Some points:
[ 24  -4   8  -7   7  35 -11 -14  -9   3 -30  11  25  -8 -11  20   4  -5  21  -1 -11  21 -25  29
  21  -2 -40  32 -40  66   6   4]
[-44   5  24  15 -26 -16  24  32 -24   7  18 -19  52 -13 -23  52 -16 -16   4  -6  31 -45  -7 -41
  29  29  10  26  25 -16 -53   8]
[-32  -5  12  -3 -15   6 -27  26 -36  13 -14  21  43   1 -30 -14  11  -6  32 -29 -18  16  -5  28
   1   1  32   5 -28 -27 -12 -28]
[ 12 -59 -41 -43 -37 -19  12   0 -29 -21 -23   6  13   3  -2 -28  -6 -22  33  25  -4  17  33  30
   0  36  31  -4  41  -6   2 -15]
[ 34  25   3  -1 -33   4   8  -7  37  -1 -25 -14  36  21 -29  30  11   3 -20 -20  32  49  14   6
  -1   9  30 -18  14 -16 -29   9]
[-27  24   7  12   3  18  21   2 -12  -5  20 -39 -39  29  19   5  12 -16  29 -28  -3  47   2 -19
  -9  15  18  36  19  32   3  12]
[ 43  -2   2   9 -27 -31 -36   0  -5 -23  -3 -60   4  17  -7   7   8  22 -18  21  29 -10   9  17
  37   7  24  10  17 -21  -9  34]
[-10  56   6   8  11  -4   3   8  -2  -9  -3  -7 -14  12  10 -10 -16 -42   2  -2  14 -11   8 -30
 -25 -10 -33  26 -32 -15   7 -32]
[ -5   0   1 -32  -9  -5 -22  15  36  13   0 -14 -75   0  -3 -28 -15 -12   6  23   7  20  35 -43
  23   3  -4 -34 -33 -20 -15  22]
[  7  32 -43  12   3  45  18 -20 -35  26  33 -38  31   8  -9 -23  10  -8  19  -2 -21  -9  42  50
 -14 -16  15 -39   7 -10   6  41]
[ -4  21 -32   6 -88 -31 -25 -17  15  23  42 -19   3 -17   6  27 -46  20 -20 -30 -17   7   8  20
 -15   1   7   4 -35  11  -4 -16]
[-28  41  10  -8 -18  25  54   0  48 -10  -2 -21  -2 -15  -3  13 -43  42  -2  40 -26 -35  19  53
 -20  14 -39  15  -6   2  20  15]
[-32  -8  15 -14  20 -16 -16 -24 -21   0 -30  35  -4   4  43  35  20  12  -6  32 -42   8   5 -78
 -39  11   6  41   3 -28  21   3]
[ 67 -50  24 -12 -16 -15  44 -33 -26  10  15  25 -34 -18 -11   9  11   3 -17  -8  34 -41 -41   9
 -48  -3  52  26   1   7 -11   7]
[ -5  10 -17  -5 -14  52 -20  43 -11 -22  17  39 -33  -2 -29 -13 -18  22  23  -7  41   2  11  -7
   6  -2  -5 -25  14   6  29 -12]
[  5  13 -24  43  16  23  45  53  59  11 -15  11 -38 -10  35  16 -11   7   7 -16 -28   9 -27  18
   5   0  50 -22  -4 -18  -9 -12]
[-12 -35  34   9  26   4 -16 -26  22 -31 -32   7  17   1 -50  10  24 -43  24 -26  25 -40  46  -3
  -9  12   6 -12 -17  30 -14 -11]
[ 48  27  -6   4  38  -8  26 -18   5 -13  34  33 -16  41 -12  30 -19  -5  18   5 -25   8  59   8
  57 -22 -23  20  30  -1 -10   9]
[ 26  20  -7 -15  25  26 -43  27   1   4  16   7  21 -19  33   6   7 -33  -7 -20 -12 -21   5   9
  -8 -12  -9  21 -37 -25  -2   1]
[ -8  12 -19   6  45 -17   2  15 -43  23   1   7   2 -73  17  46   5 -15  65  15  43  -7  13  -1
 -48 -22 -31  24 -12 -53  18 -22]
[ -2  42 -13 -20 -18   1  30 -22 -40   4  -1  22  31   1  -7 -17   6 -24 -29  -4 -29  -6 -37   2
 -35 -25   2 -39  20 -25  19 -11]
[  3 -15  28  10  -9   4  35 -10   2  39 -12 -22 -17 -42  56 -11  10 -55  22 -22  -8  17  -2  -9
   6 -14 -26 -22 -23  21  10 -19]
[ 14  27   3 -42  19 -34 -14 -44  18  11  50   9  -5 -10  -6   0  33  -2  18  30  -5 -21  -4 -25
   6  39 -12 -19 -10  11   1  28]
[-29   1  14  36  27  -5 -58  -8   8  15  -8  24  45 -24  13 -14 -36 -18 -29  10 -27   0   0  33
 -18  11  29 -10  29  41 -15  32]
[-15   7 -22 -22  23  18  -1 -27  -7 -12  12 -25  10  36  -6  -8 -13  14  -1 -37  43 -11  13 -18
  -9  19  -7 -12   6 -22  17  -5]
[ 12 -17 -18  20   1  -8   7   0  27  50  -9  16 -32 -20 -27 -36  42 -23 -10  15   5  14  22  28
   0  71  24  23  35  -8  22  21]
[-39   9  35  11 -14  -1 -21  41   5  11   7   3 -31  30   0 -39   9  -1 -17  26  26 -18  15   7
 -12  -8  53   9 -14  14  -1  15]
[ -3   9   5 -29  51 -31  16 -29  10  18 -58  -6  -4  -8  -2  12 -65  31   7  -9   8 -12  25 -26
 -39  -3 -29  -7  -3  21   0  12]
[-37   8  -3  37   8  17 -28  -4  32 -15 -19  28   1   5   4 -24  -9 -56 -18   5  33  26 -46 -26
  -7 -20  -5 -15   5 -30   3  -4]
[-14 -27 -29  -7  39 -37 -28  54 -11 -29  -7 -20 -29 -29   4  11  20  -5   0 -18   8   5 -25  18
   6  -8 -19 -41   5  26 -27 -18]
[  5  -3 -35  -2  31 -18   7   0  18  30 -20 -24  27  -1   1  26  10  16 -17  45  11  19  33  19
   0 -82  24 -25 -10  -2  41 -14]
[-15  19   2 -17 -18 -10  16  -9  50   0 -41  22 -11  59 -31  -4  34 -71 -17   5 -38  -4 -55  -2
 -20 -29 -71  15  20  11 -38  -5]
[-16 -36 -10  24 -35  12 -15   3  57  34  18 -11   4   6  14  30  37  12 -26  33 -15 -22  31 -13
  -7   5 -53  28  49   5  -6 -21]
[-44  -4  17   8  -2 -25  -4  22 -14 -28 -46 -26  -4  -7  36 -10  39  23   3 -47   7 -26 -14  18
 -17 -30  -9 -57  19  -7  22  40]
[-17 -28 -13  15 -14 -13  18  -8  13 -36  12   7  -8  -8 -12 -14  62  12 -63 -44  -7   4  32   2
  21 -37   4  10 -46  19  -6  43]
[ 19 -12 -26 -21   9  24 -11  31   5 -14  19  27  16  -3  -7  18 -20  10  45   0  19   7 -28 -41
  -4  28 -16  21 -22  -7  35  66]
[ -8 -13 -23  45  46  -5  -5 -47   6 -44   2   5   9 -13  24   3 -19  -4 -28  16  -6  44 -20   5
 -14  -2  21 -26 -37  -5 -70 -15]
[ 23  16  47 -22 -14  29  18 -11  16 -40  26 -28  29 -33  27 -33  17   3  14   2  11  -6  -5 -14
  11 -28   7  16  55  13  38 -55]
[  0  24 -35 -29  -2  -4 -35 -43   8  54  11 -30  18  25  10 -29  27  20  24  25  45 -25 -28  20
  46  13  23  -2  -5  19   8   8]
[ 27 -16  19   3 -32 -50  -6 -11  52 -21   6 -16  26 -13 -27   4  -2   0  30 -18 -66  20 -31 -11
  13  15   2   2 -23 -36  66  30]
[ 12  32  17   1 -16 -31  24   4  23  40 -10  65  -1  -8 -17 -12  29  33 -30 -16  29  18  17  17
  23  10   2  -5   0  11 -34 -24]
[ -9  32 -54   2  10 -20  10  32 -17   4 -18   1  13 -32  22   2   5   5 -10 -21  -5  12 -27  -7
  11   2   6   3  24  75   6   5]
[-41 -18  29  10  33   0  11 -23 -13 -41  14   1   3  11   9 -38 -12  17 -70  34  -7  22 -20   8
  31  23   2   4 -20  -1  25  -7]
[ 63 -27  -7  28 -44  18   0  21 -14  -9 -15 -19  20   0  -5 -55 -26  -3 -39  40  19  15  16 -12
  -2   0 -40  13 -37  -6   4   5]
[-18  14 -48  31   2  12  23   1 -31 -35  -7  -8 -42 -38 -49 -34   4  -7  -8  16  -8 -32 -33 -17
 -10   3  24 -12  36 -24 -35  45]
[  7  24  11   2   9 -28 -12  -4   1 -18 -22  39  -1  -7  18 -42 -30  12  28  -6 -12 -40 -20  14
  33   7 -68  15  -2 -18 -26   4]
[ 19  34  28 -17 -42  -4  26 -12 -16  -7 -18   3   3   7  -4  -3  -6  41  19  14 -25  43   7 -38
  22 -11  24  10 -12  29   3  -5]
[  4  -3  24  -6  12   9   2   6 -13  45   0   1  23   3  -7 -41 -16 -11 -25  -8 -18   8   0 -23
   5  32 -16 -10  21  16  -9   3]
[ 12 -10  23 -53  15  30  11  34   0  36 -23 -26  -4  16  16  39 -41  -1  -4  11   8  -9 -10  -3
  47  -1  14   3  16 -35 -24  10]
[  5   4  -9  -3   3 -10   1   2  -8 -20  27  20 -26  44  37  30   6   6 -27 -24  43 -34 -27  24
  -6  12  -5   1 -20  38  22   1]
[ -6  -2  23  -7  -1  -3 -14   6 -28  15  14 -73 -30   4 -26  13 -22 -37 -22 -12 -22  35  14  17
  -3  10 -17  47  18  26  22  14]
[-10  24  36  26  -1 -12  17 -17  -1  -7 -12   5 -23 -21   5 -30  -7  -7  52  20  42  22   0  25
   5  12  25  17   5  -5 -11  -3]
[  1  13   9 -14 -12  24 -24  14 -16 -30  -9   8 -15  -8  -2  10  18   9 -22  30 -21 -25   3 -12
  18  -7 -17 -20  -1  17  22 -40]
[ 15  -1   6 -31  32  19   7   1  45   6  63 -28  32   7 -43  -1  -4  22   5  30 -10  33 -26   5
 -30 -68  -3  38  10   6  -5  22]
[-30 -25  -3  18 -62  23  13 -18  39  10   1  -9  20   9 -29  11 -14 -19  -9  16  14  -6   9 -25
  13 -30 -13 -12 -11  20  12  -9]
[ -3 -23 -19 -19 -12  -6 -11  -4  42 -26 -25 -12   1   8  22 -47  12  32  21   2 -10  -4   6  -7
  25 -21  43  66  36   7 -24  -8]
[ 19  37  -4 -14  15  67 -34  -9  26 -30 -68  -1  -5  12  15  44   6 -34  -8   9 -53 -27   0 -12
 -58  30   4  -5 -22  41  12  -3]
[-36 -45   7  -3   0  34  -3 -52  -4  41 -32  12 -10   3   2  14  -7  31   0 -30  23   9 -24   5
   1   9 -19  -5  16 -11  35   0]
[-35 -19 -17  56 -22  28 -21 -36   2 -21  25  13  -9 -19  -3  13  -8 -14  29 -11 -11 -36   3  14
  35 -28  52  14  -5  10  -8 -24]
[ 20  10  15  -7  14  22 -15  -2  24 -36  -7  -5  12  -8 -24  29   2  -4 -20 -28  10  44  12  13
   7  17  13  -5  25 -29   5 -31]
[-25   6 -18 -37  -7 -15  16 -16 -16 -16  32  36 -10   7   2  25  -9 -43 -48  11 -20  20  40  38
  36  -9  18  11   6 -14  42   8]
These points spread out most along one direction. Take the direction at right angles to it along which they spread out most. Go by this last direction. For each point below, how far along it does it lie, from 0 to 99? 50 is the average, and the first point above lies past it. One standard deviation of the points above along it is 16.
[ 12   0  29 -51 -16   2 -33 -35 -11   0  37  -5 -24 -42   8  32  -8 -10   6  33  -3  28  -5   0
  -1  -8 -22 -63   9  11 -44  -2] 57
[-33 -42 -34 -24  21 -10  63  23 -26  11  15  -5   8  27 -28   3  -8   6  28  10  -2  -2  -8   1
  -3  21   2   2 -53  18 -30 -38] 45
[ 20   8 -12 -17   0  28  -7   0  -5  29 -16 -13  29  29  44 -31  32  -5 -10 -16 -36 -30  13 -51
  30  14  13   8 -35 -20 -39  -1] 55
[  9  28  54  13 -17 -38   5  40  -4   2  27   1  31  10 -22  20  53  17   9  57 -10  -9  28   4
   9  21  11 -24 -15  19  13   3] 59
[ -8 -34   1  64   8  27  12  17 -22 -10  12  32  15  -3  10   3   1  44   0  -7  11   9  14 -23
 -14  -4 -13 -38  34   9 -14  47] 30
[ 17   3 -16   6 -14 -20 -51  10 -40   4  11  22 -15  23  18 -19  -8  10   0 -21  14  23  26  -1
 -59  -9 -10  16  24   1 -35 -17] 40
[ -4 -18   3  11 -14  -8   2  -1  12 -19  40 -31  -2  65  14  -8  26  27  33  15 -23  12 -11  36
 -31  53 -13 -13   3 -22  -7 -45] 54
[  2 -39  48   7 -38  27   0  17  -3  -5  -7  37 -14  43  38  16  20 -20 -28 -12 -44  12 -12  61
  -1 -52  -6 -16   8 -11 -24  54] 45
[ -7  26   4  30  37  25 -26 -15 -24  15 -37 -15 -40 -27 -50  23  44  34 -22 -17 -27   2 -37   1
  16  13 -32  14  -8 -35  -7 -26] 44
[ 48  -4   1  70   9 -53   5   4 -33  23  -5 -29 -17  55 -16  18 -27 -12  14  18  -8  -9 -25 -18
  27 -24   5 -23  15  24  33 -28] 52
[ 36  -5  13   4  13  -8  20   5  48  18  55 -11  44  -6   8  -2 -13 -11 -19 -23  12  -8   8 -28
   2  39 -11  -8  17  -3  13 -12] 66
[ 12  -9  26 -27  14   1 -28  22  31  29  32   6 -21  16 -57 -28 -35  12 -16 -29 -63 -42   4 -15
 -12 -22  19   2  10  -5  10 -39] 64
